In the rows, 128 means zero.
One turn sends every row of this set to another row. A few are shown first. Where does it send the rows asked after them?
tel: [102 103 132 122 135 152 138 109 134 115 162  87 124  97 176 128  96 115
 139 121 142 100 177 162 135 124 106 165 124 138 148 139]
Robu: [131 115 146 129 177 150 130 109 167 123 171 107 148 169 152 135 123  88
 117 165 128 120 102 114  98 154 170 124 145 133 133 120]
kaduf: [118 133  92 144 131 103 117 119 150 114 119 155 112  98 132 129  94 115
  87 111 147 142  95  86 129 106 109 131 179 129 160 120]
veges: [ 97 134 107 111 112 155 162  65 168 160 124 107 147 141  99 127 124 111
 155 115 140 134 124 110 111 156 119 146 135 113 111 110]
soluz: [102  92 128  93 129 146 145 132 102 118 150  88 129 113 150 128  99 111
 125 117 135 116 180 165 119 128 118 149 112 134 130 141]
defo: [ 88 140  70 121 115 143 142  91 132 110 140 116 165 122 130 168 129 131
 125 131 161 149 122  78 133 153  93 160 131 126 107 117]
feges: [116 121 135 107 152 172 154 123  88 117 151  90 123 131 128 124  89 106
 136 106 129 116 178 140 135 132 110 150 131 128 137 144]
geded: [104 129 101 163 111 143 144  83 156 137 128 102 154 144 144 193  83 118
 112 130 119 128 112 123 171 132 101 150 120 138 107 104]
gof: [126  91 116 150 162 163 136 113 137  96 163  94 158 133 160 144 134  91
  96 142 150 139  76 109 113 135 156 116 153 139 118 118]
zer: [135 128  99 142 133 109 129 116 158 134  88 145  99 118 117  98  96 123
 110 133 123 147  99  93 100 110 108 125 165 144 136 118]
nom: [ 94 147 118 155  78 122 108 131 175 117 194 107 141 136 154 106 109 140
 146 137 103 127 111 117 141 124 100 148 122 150 163 119]
gufa: [111 135 120 118  95 112  92 169 182 132 164  86 139 119 133 131 120 135
 142 161 121 128 121 136 136 121 101 132 113 154 156 140]
luk: [112 119 102 152 107  90 134 113 162 140 122 162 109 132 144 113  78 105
  88 115 111 138  92 117 123 107 112 131 164 138 150 110]
Sez: [126 133 128 108 107 131  98 175 146 136 141  71 132 120  84 133 111 131
 134 129 121 138 110 135 137 113 123 108 124 131 138 139]
vigi: [126 143 110 121 131  88 131 134 168 135 121 178 118 128 137 116  99 103
  99 145 127 142 117  99 116 123  95 137 161 144 169 131]
Pir: [132 152 128 134 104 150 124 150 116 119 161  96 136 116  75 101 112 135
 138 103 120 150  97 109 139 118 122 112 137 107 137 121]
mov: [103 162 118 158  87 141 117 126 130 100 198 116 144 127 121  98 108 143
 135 101 113 141 101  92 145 123 117 136 137 117 158 109]
Pezo: [111 131 123 129 145 159 148 106  87  99 171 100 119 119 149 114  81 137
 138 109 133 106 172 133 123 133 121 166 128 111 121 122]
lili: [114 137  99 118 139  86 100 126 170 136 110 141  97 141 121 132  79 118
  94 129 124 127 114  99 106 114 133 129 170 133 152 123]
gez: [ 97 133 141  93 117 133 125  83 167 141 126 121 164 130 108 175 114 114
 106 112 136 135 154 106 139 147 157 129 113 109 148 115]
Dite: [136 103 132 157 158 152 161 119 142 119 185 122 158 139 167 140 120  77
 101 149 142 130  70 139 125 141 141 124 149 124 121 115]
zolan: [136 107 121 130 174 155 133 112 154 109 162  98 146 132 153 124 141 106
 122 167 156 128  87 113  82 150 159 125 148 128 109 117]
duki: [104 111 133 141 132 164 139  95 110  92 158  97 129 114 177 114  93 131
 133 117 120 113 181 128 131 126 112 167 115 147 142 125]
Kidu: [132 113 144 128 160 132 145 128 143 110 190 138 166 156 168 142 125  88
  92 164 134 130  97 122 109 154 159 126 133 125 132 116]
pubi: [139 139 141 131 115 123 158 102 165 150 128 147 169  98 134 169 113 127
 119 156 136 133 135 136 151 145 104 147  93 112 120 108]

nom moves to Sez
veges moves to geded
zer moves to luk
Where do these go?
Kidu moves to zolan
feges moves to duki

One turn sends every row of this set to another row. A few are shown first. Where does it send the rows asked after them?
Seb: [142 144 100 131  79 164 167 131  95 116 147 126 138 125  88]
Latik: [124 153 118 125  46 165 124  92  94 138 156 142 160 150 116]
rov: [ 94 152 142 174  73 128 118 135 110 148 104 142 145 135 135]
Banub: [116 128 105 154  83 143 132 111  67 137 140 115 133 161  86]
gefiv: [ 94 145 145 113 117 176 149 101 108 139  89 165 131 171 148]
Sakup: [106 148 185 112  79 150 152 100  79  97 130 163 132 120 132]
zot: [ 90 145 112 126  73 142 130 138 106  81 132 153 195 152 124]
Noti: [ 96 114 170 120 118 133 110 110  67 148 126 144 142 175 105]
kiver: [ 89 135 193 130  88 133 125 109 104 148 127 144 177 179  96]
gem: [134 157 148 121 119 142 141  98 117 149 122  97 139 131  90]
kozan: [ 71 122 139 112  55 171 131 150  82 101 114 159 151 177 103]
lezet: [106 153 160 152  83 158 127 120 129 105 102 144 136 176 156]
fusur: [104 140 127 117 101 191 166 152 115  76 116 135 160 136  88]
kup: [ 84 118 173 113 103 172 172 134 133 107 103 127 159 168  88]
bofin: [ 82 150 130 139 101 152 153 116  80 172  88 151 133 128 129]
mutok: [126 129 123 113 124 165 151 132 134 138 127 148 150 144  58]
purel: [123 127 136 108 119 159 151  94 118 131 131 161 123  99  95]
purab: [115 114 102 127  82 167 124 157 113 116 146 142 176 169  91]
Sep: [ 87 137 156  94 130 142 137 151 114  98  89 145 141 124  97]
kovib: [ 94 172 159 126  95 136 139 104  60 100 123 137 171 117 132]

fusur moves to mutok
kozan moves to Sep
Where do these go?
Sakup moves to Noti
bofin moves to rov
zot moves to kup

One turn sends every row of this set to another row. A few are shown first. Where does it send the rows asked after them?
voto: [154 127 105 158  74  64  91 104 177 126 120 104 151 146 107 124 151 110]
gufi: [115 109  84 129  63 106  95  84 161  98 159 109 127 126  93 148 115 136]
vuzin: [150 137 131 137  81 108 151 133 105 129 140 149 121 115 119 114 151 164]
riza: [147 124  67 146 102 153  95 139 149 138 110  92 127 103 104 148 101 158]
Kuv: [122  99 112 128 101 155 125 118 149 117 131 110 151 115 115 126 121 203]
rodu: [131 136 100 136 101 144  89 140 144 142 133  56 149  96 131 115 119 116]
Vep: [178 139 116 145  89 103 121 149 106 140 103 128 128  85 112 114 143 151]
Fezot: [125 105 118 112  77 101 121  85 160  76 142 103 156 145 103 141 121 160]
rupap: [172 130 118 183 106 119 123 129 156 156 104 107 169 119 134 108 123 155]
sil: [123 106 114 124  74 136  64  98 141 115 160  84 147 155  95 128 149 112]
fato: [115 130 127 148  93 169 125 129 130 127 157  80 173 132 133 113 120 150]
rado: [157 135 107 148  56  78  96 135 120 111 132 144 114 130  82 126 156 124]
tugaz: [162 146  80 175  92 108 107 130 158 169 105  98 147 109 122 128 140 122]
Naf: [156 112  86 159  91 118  74 124 163 105 117  94 135 109  98 135  75 139]
gevuz: [107 112 129 136  69 113  91 125 124  88 167 150 168 146 123 125 115 153]
tup: [136 104  93 136  81 120  40 131 123 130 137 132 146  88 114 130 115 128]
fuf: [134 103 137 153  81  99 117  92 166 129 149 134 154 163 117 109 161 159]
likod: [148 122  93 184  75  88  77 113 174 151 129 111 142 104 111 109 130 121]
nuso: [132 140 120 142 106 153 118 143 136 129 133  58 171 115 140 111 113 134]
vema: [173 131 107 156  74  96  92 147 114 135 110 134 121  82  97 111 140 139]
Dafa: [158 117 112 126  78  91  56 131 123  89 114 120 175 142 105 145 119 114]
Lol: [140 116 109 121  86 120  56 112 147 118 137  64 146 138 103 129 142  97]
tez: [149 128 124 145  97 119 148 108 150 148 125 120 160 167 128 129 170 162]
Zodor: [157 120 102 131 115 148 123 141 148 117  93  87 156 122 116 141 110 182]
nop: [174 131 111 155  65  77  84 142 120 113 112 135 123 108  84 116 143 127]
devud: [139 116 110 134  95 124  57 127 153 126 135  59 148 106 117 109 119 107]
runit: [113 132  82 119  60 116  82 126 113 113 151 138 149 150 105 163 149 118]
Daro: [125 121 100 145  68  88 103  92 168 143 149 125 132 153 105 130 177 129]
Zodu: [155 137  85 105 105 118  82 149 111 141 102 105 151 100 134 153 130 122]
nizu: [167 133 136 145  91 108 138 141 106 131 122 139 131  94 122 106 138 166]
Nasu: [145 128 127 147  58  82 115 126 119 102 150 155 118 139  93 117 150 141]
Vifek: [106 131 104 116  99 141 118 144 113 140 155 135 143 103 151 134 126 161]
pubov: [126 110 134 132  77 145  94 100 135 101 159  89 170 174 104 125 142 130]
Mem: [117 131 125 132  83 164 124 114 124 118 159  85 171 165 117 131 143 139]
Papu: [149 116 132 125 116 117  93 147 123 116 120 117 169  97 155 115  97 157]
Verel: [116 117  99  99  87 135 145 102 146 109 134 102 147 139 109 154 148 179]
pebo: [151 137 137 136  72  89 143 129 111 107 142 151 124 142 109 119 154 153]
Fega: [150 130  73 132  77  98  92 107 159  98 121  88 132 134  93 163 103 114]
fova: [126 144 122 106  94 112 136 144 114  99 134 122 173 157 144 149 130 145]
sal: [142 122 112 171  98 143 134 116 148 173 134 127 150 126 133 115 148 172]

fuf moves to rupap
Zodor moves to Fega
Where do these go?
Dafa moves to fova
Lol moves to Mem
Vep moves to rado

